In the rows, 128 means zero.
One turn sends every row of this set to another row. A few are shown first. Where does it send the rows asked after them?
gasa: [119 136 130 145 133 127  85 111 142 149 147 150 133 103 149 136 132 174
 129]
tifu: [126 145 130 144 126 121 114 122 140  95 128 129 116 136 137 120 131  91
 124]
Donuf: [109 117 135 104 127 125 107 114 132 106 119 119 103 136 145 132 130 111
 137]
ropen: [130 146 118 124 121 116 114 116 150 100 120 127 117 126 143 136 155  99
 120]
Duzun: [137 166 102 146 123 134 126 128 117 168 143 135 133 166 144 127 126 129
 123]
Ruku: [128 114 116 150 126  98  91 112 133 143 109 142 147 111 114 115 142 131
 118]
bopes: [127 111  94 161 127 116  89 117 123 138 116 117  97 153 133 122 116 156
 107]
Lom: [133 124 139 138 125 143 108 119 156 139 123 153 111 160 162 155 138 175
 134]
pev: [127 128 125 149 144 150 101 119 130 168 145 137 108  97 147 138 132 161
 124]
maz: [133 147 127 144 112 164 106 105 123 152 123 139 114 155 145 140 144 175
 131]
numo: [120 136 111 136 117  76 124 102 125 148 115 126 112 149 154 137 130 164
 120]
mag: [129 136 153 138 125 148 115 130 131 152 143 143  99 165 137 129 124 168
 135]
tuf: [158 106 120 158 122 105 140 125 119 139 133 137 116 146 136 126 139 151
  98]
rivof: [151 135  82 140 130 142 106 130 151 154 127 140 130 157 159 154 147 134
 112]
bulif: [137 133 137 156 151 126 137 132 129 126 134 147 147 162 110 143 138 129
 126]
Nuzit: [129 111 124 135 124 150 116 104 122  97 108 128 120 134 155 140 136 108
 125]
Sozaf: [127 114 119 139 139 104 120 118 127 170 102 128 114 104 124 127 141 116
 120]
zot: [113 147 116 118 146 106 114 113 148 140 114 132 136 151 124 166 155 145
 136]
Gazi: [118 117 125 171 141  97 113 108 128 149  96 142 134 120 141 124 114 116
 130]
bafiz: [129 140 111 130 136 111  97 146 158 150 150 143 126 174 146 133 118 135
 128]
Duz: [124 134 143 165 143 133 115 115 129 157 147 154 125 107 162 136 114 159
 131]
golut: [122 135 140 119 108 130 125 102 107 104 125 127 131 135 139 121 142 114
 131]
siku: [116 137 101 156 158 153 106 119 125 142 107 116 115 157 113 152 131 127
 129]
Puraz: [141 116 115 140 109 135 100 127 129 127 160 140 147 116 129 126 142 153
 101]
Suge: [102 126 110 168 131 131  96 110 131 129 131 134 127 134 169 140  87 140
 126]
nemu: [117 133 121 114 127 117 141 122 128 167 143 120 105 111 162 148 130 139
 120]
ruzer: [122 156 113 138 124 131 118 110 131 111 115 115 104 128 143 130 139  90
 124]

nemu turns into Puraz
Lom turns into mag
And these:
gasa turns into Duz
Duzun turns into rivof
ruzer turns into ropen
Ruku turns into Gazi
Nuzit turns into Donuf
tuf turns into bopes
bulif turns into siku

One turn sends every row of this set to another row. A few are shown first. Where does it send the rows asked after them?
mumab: [147  99  94 176 130 111 142 125 156 119  94 144 100  87 137 140 107 146
 105 130 105 102 124 145  97]
rel: [169  84 121 105 109 142 161 131 174 121 127 169 126  76 143 134 130 129
 134 116 118 124 152  92  83]
mivon: [170  97 101 173 114 118 156 116 111 117 128 182 152  99 127 133 135 139
 118 149 143 125 148 137 111]
kivev: [166 116 130  93 116 131 141 138 154 130  95 177  99  80 131 129 108 110
 147 135 134 140 143 116  91]
zunus: [165 101  94 179  98 115 159 119 145 134 110 161 102  83 145 105 110 156
 120 172 117 133 162 130 114]
supa: [149 104 101 177 131 109 144 126 164 118  96 144  93  82 140 137 112 148
 103 132 104 108 120 137 102]
sif: [168  99  95 170  99 113 155 123 144 138 100 168 105  84 144 105 101 158
 129 177 123 130 165 128 113]
Buze: [161 100  90 173  92 109 164 119 142 134 106 162  97  79 145 108 107 153
 129 174 119 126 159 126 112]
Turi: [152 118 121 104 107 117 142 127 143 110 109 160 137  84 139 146 136 136
 118 151 108 133 182  77  75]
Kipon: [167  91 101 168 116 123 159 116 116 118 123 183 156 102 119 130 134 142
 120 141 151 117 144 132 106]
Lukon: [161 132 120 158 152  87 156 140 137 129  94 154 148  94 143 141 135 150
 122 143 125 117 135 143 112]
goso: [169 100  97 174 108 123 153 121 113 117 130 175 155 103 125 134 126 137
 119 143 148 125 145 138 106]
lof: [164 130 123 149 150  87 154 143 137 131  96 151 147  88 148 147 131 147
 125 141 130 116 131 148 113]
Teris: [150 119 119 109 107 118 148 128 145 105 104 161 140  84 141 145 137 139
 116 151 108 138 180  75  76]
fedo: [158 123 130 154 155  85 150 141 144 124  87 150 150  89 145 143 134 149
 127 142 128 117 137 141 108]
meze: [162 108  95 174 103 112 167 122 145 136 104 161 102  86 142 103 106 157
 124 173 125 128 160 131 117]
zoge: [161 127 125 157 151  83 156 142 136 124  96 155 150  88 143 152 137 146
 129 137 128 123 130 143 105]
reva: [159 125 126 156 154  86 148 136 136 127  97 154 144  92 145 143 141 144
 122 139 127 120 129 148 112]
Nevuv: [166 116 130  98 112 128 135 140 156 129  93 172  92  75 125 129 109 110
 140 134 132 148 146 115  85]
Zato: [165  96 100 173 107 116 159 116 113 117 127 175 154 101 122 129 136 138
 127 147 147 129 146 132 105]
lodug: [150 103  98 180 128 115 140 129 165 119  89 148  94  88 134 139 109 150
 103 127 107 101 126 131  91]
nisi: [151 109 116 120 120 126 132 134 137 119 100 189  96  89 148 158 124 119
 115 125 135 127 179 113  50]
Mesu: [168  86 120 106  97 140 165 136 170 124 127 171 119  69 135 136 130 129
 132 118 114 125 156  93  88]
Vot: [150 117 114 119 115 127 132 137 133 121 102 191  99  96 142 160 123 117
 120 125 134 127 178 116  53]
kiv: [165  81 116 105  97 140 165 134 172 121 123 168 123  70 138 131 133 129
 136 116 114 128 153  98  88]
Lupun: [160 107  96 176  94 109 163 126 146 133 110 158 104  84 151 107 103 152
 125 174 125 127 167 128 112]
mav: [145 112 113 119 117 118 132 140 135 118  97 189 102  90 143 164 129 121
 114 123 131 133 177 118  52]
zes: [160  90 123 104 104 145 165 130 173 121 125 161 124  74 137 136 129 132
 133 115 115 120 153  94  85]
faka: [150 123 123 112 108 123 146 127 145 107 105 159 133  84 145 148 126 139
 120 152 107 132 187  78  71]
pep: [155 119 124 107 118 122 143 124 148 108 104 159 133  84 146 146 129 142
 115 153 110 134 179  74  71]
nezon: [141 113 118 117 117 116 134 141 136 119 104 190  99  91 142 164 128 120
 116 123 134 129 174 112  55]
Fegu: [167 117 125  97 112 128 140 140 154 128  87 178  91  77 126 127 112 109
 139 137 133 146 142 116  89]
ranot: [151 107  96 172 128 108 141 127 159 123  90 139  92  82 136 143 114 147
 109 129 101 105 120 137  92]
vusin: [167  91  98 177 113 120 158 117 119 113 127 174 156 100 124 131 127 139
 121 142 140 122 147 142 108]
fupo: [146 104  97 171 124 114 143 124 159 118  95 135  97  83 139 138 109 145
 102 130 109  97 121 136  98]
vipi: [174 115 130  99 118 131 137 135 153 127  93 179  97  80 133 123 110 107
 143 139 137 143 147 110  86]

mav turns into Fegu
rel turns into pep
Lukon turns into mumab
And these:
Buze turns into Zato
Turi turns into nezon
mivon turns into reva
Kipon turns into fedo
kivev turns into zes
goso turns into lof

One turn sends every row of this set to another row. A few are shown first. Where does it send the rows asked after them?
dabev: [129 133 139 105 134 130 148 152 140 119 140 151 120 153 127 130  93 102
 154 173 123 106 137 103 152 130 118 102 125 133 151  93 108]
Lilo: [123 144 129 144 151 110  99 133 163 140 144  95  99 117  91 108 114 146
 150 136 139 132  84 109 128 125 111 119 143 121 135 107 123]
dukod: [131 130 130 120 149 115 127 113 132 112 149 135 125 127 125 161  91 141
 170 161 117 114 130 121 153 138 140  92 132 140 152  75  75]
Volem: [137 117 117 159 162 133 149 126 149  95 110 149 131  90 126 137 111 113
 145 167 127 129 104 110 128 159 143 111 161 154 158 117 109]
Zibas: [133 146 141 110 138 114 148 156 142 121 120 153 131 154 127 126 105  93
 145 166 120 112 128  98 153 142 114 101 118 135 146  97 118]
surez: [140 125 137 108 135 125 146 159 149 117 134 148 118 148 130 130 106 108
 152 179 123 101 138 101 145 141 119  96 122 139 149  94 113]
Bakel: [116 149 138 131 137 112 140 122 127 133 134 100 121 147 122 172 125 140
 119 158 108 122 113 106 118 148 126 139 132 153 168 102 138]
vudiv: [139 134 116 159 137 120 116 123 149 136  94 127 129 107 138 125 131 135
 146 112 109 150 106 127 142 116 131  98 164  95 145 117 117]
Ler: [ 91 116 111 114 156 140 148 106 143 121 106 130 115 102 127 146 134 104
 150 154 119 122 126 113  97 116 135  93 119 115 169 115 125]
vube: [113 147 141 134 133 107 138 122 111 135 140 111 127 153 128 173 122 138
 126 160 109 129 118 108 114 150 136 135 131 145 162 104 130]
Leku: [109 155 141 128 137 116 131 106 124 129 145 104 117 154 138 161 139 135
 139 149 107 124 115 117 116 156 131 136 141 150 150 111 131]
Fel: [116 146 139 135 132 128 134 105 122 128 147 108 112 148 129 161 135 130
 125 153 103 128 110 109 113 156 133 145 136 147 155 103 126]
Paro: [154 150 117 132 142 141 115 103 155 118 129 141 138 146 108 107 103 134
 162 118 121 128 108 153 135 109 109 110 138 105 148 117 106]
zuf: [131 102 115 156 159 129 150 122 140  87 120 144 128  98 120 142 109 115
 145 171 126 123 105 112 119 154 145 109 156 159 159 112 108]
kimo: [128 135 128 126 151 108 131 105 137 104 155 126 133 126 124 151  93 141
 174 162 115 112 134 125 155 130 144  97 138 142 152  80  79]
kasag: [154 156 119 133 144 133 135 106 151 119 113 132 128 138  95  97  89 141
 154 128 123 137 108 145 145 105 113 117 133 111 142 114 109]
befek: [121 151 139 132 137 111 134 111 125 124 144 103 121 148 127 164 125 134
 123 155 107 125 112 115 122 156 131 153 133 155 156 107 126]
noduv: [129 150 125 142 171 110 128 134 140 126 119 100 127 127 124 163  93 117
 139 147 140 122 115 113 118 148 132 110 118 164 203 111 108]
loke: [137 138 135 108 144 121 152 154 145 128 124 162 127 141 127 131  99  94
 151 168 124 105 136 101 158 136 117  98 124 134 151  95 114]
Nizad: [116 145 144 147 140 111 100 140 161 148 135 101 112 101 105 101 112 147
 145 127 133 131  92 116 126 127 105 117 144 130 138  95 133]
Nosa: [116 151 129 140 138 110  86 138 159 144 137 104 108 101 104 115 113 141
 162 133 139 136  89 114 122 115 102 117 135 125 139 106 129]
zili: [115 147 129 153 141 116 122 133 153 148  99 120 126 103 129 123 122 132
 147 115 108 155  99 134 139 113 134  90 162 101 148 125 117]
Zorob: [126 149 124 140 173 108 125 129 141 135 124  88 130 116 119 158  90 110
 143 141 142 125 114 116 114 145 126 104 118 158 200 104 113]
digum: [117 123 137 156 146 111 120 128 154 137  95 122 130 105 124 122 132 130
 131 112 111 145  97 125 151 120 129  96 169 106 140 117 112]
faz: [126 120 129 161 145 124 124 129 151 151 101 119 131 114 131 128 122 129
 152 120 121 154  93 125 148 101 131  94 166 104 144 115 121]
radu: [100  99 106 128 151 133 157 113 155 113 107 136 112 114 133 145 129 111
 141 166 107 127 115 112  96 131 138  98 119 113 167 118 108]
Bip: [160 157 128 126 144 136 112  98 152 120 120 136 120 132 108 101  97 144
 155 129 118 127 112 147 131 117 103 116 140 109 134 112 102]
puzum: [131 144 139 135 132 118  99 129 167 147 146  93 120 107  98 113 111 144
 157 131 133 120  92 115 129 126 112 121 142 123 124 107 129]
tuke: [125 127 126 121 149 112 136 114 138 112 152 127 135 126 121 159  90 137
 172 165 121 110 136 121 151 139 144  93 138 137 166  74  79]
lazik: [ 98 104 107 126 155 143 156 116 148 111 107 132 114 112 130 144 129 115
 134 161 110 122 123 114  94 125 140 107 110 118 175 105 109]
Nivaf: [153 155 125 131 140 137 106 108 149 126 125 139 129 129  95  94  95 134
 157 132 124 130 116 139 129  98 112 114 124 116 136 121  99]
Rudo: [127 131 123 159 135 123 122 126 147 148  83 126 134 104 131 115 122 125
 142 113 110 150 102 122 147 113 124 101 165 117 138 110 115]
Binor: [118 154 135 137 132 114 101 133 161 146 137 106 108 105  84 107 106 142
 160 129 142 121  94 106 124 121 116 121 138 133 146 117 134]
panu: [135 109 113 146 157 130 146 125 145  90 104 146 126  94 122 137 108 117
 147 168 120 131 104 104 113 159 145 109 159 157 158 106 108]
duk: [ 94 107 114 114 148 138 146 109 159 121 111 130 110 106 133 146 130 117
 148 171 115 124 129 116 102 116 138  87 116 114 172 110 124]
Lige: [126 150 123 135 161 111 123 130 136 131 118  95 129 122 131 160  89 117
 136 148 146 125 107 121 111 142 129 107 118 165 200 101 112]
zugi: [ 91 103 105 124 157 138 145 110 154 119 117 121 111 103 131 144 128 113
 149 165 105 127 121 117  94 125 140  93 122 118 174 113 118]
rim: [153 155 114 137 151 134 118 109 155 116 120 148 125 133 103  97 101 126
 144 114 123 128 112 140 137 102 109 114 136 117 132 114 112]
vog: [132 145 142 102 139 128 151 152 153 122 119 153 130 139 123 124 117  97
 147 167 127 105 132 105 156 145 113 105 124 140 139  98 111]

kimo turns into Volem
noduv turns into tuke
And these:
lazik turns into vube
Rudo turns into Nosa
Bakel turns into dabev
zugi turns into befek
Binor turns into Paro
panu turns into Lige
Nivaf turns into vudiv
rim turns into zili
kasag turns into faz
vog turns into Ler
Fel turns into Zibas

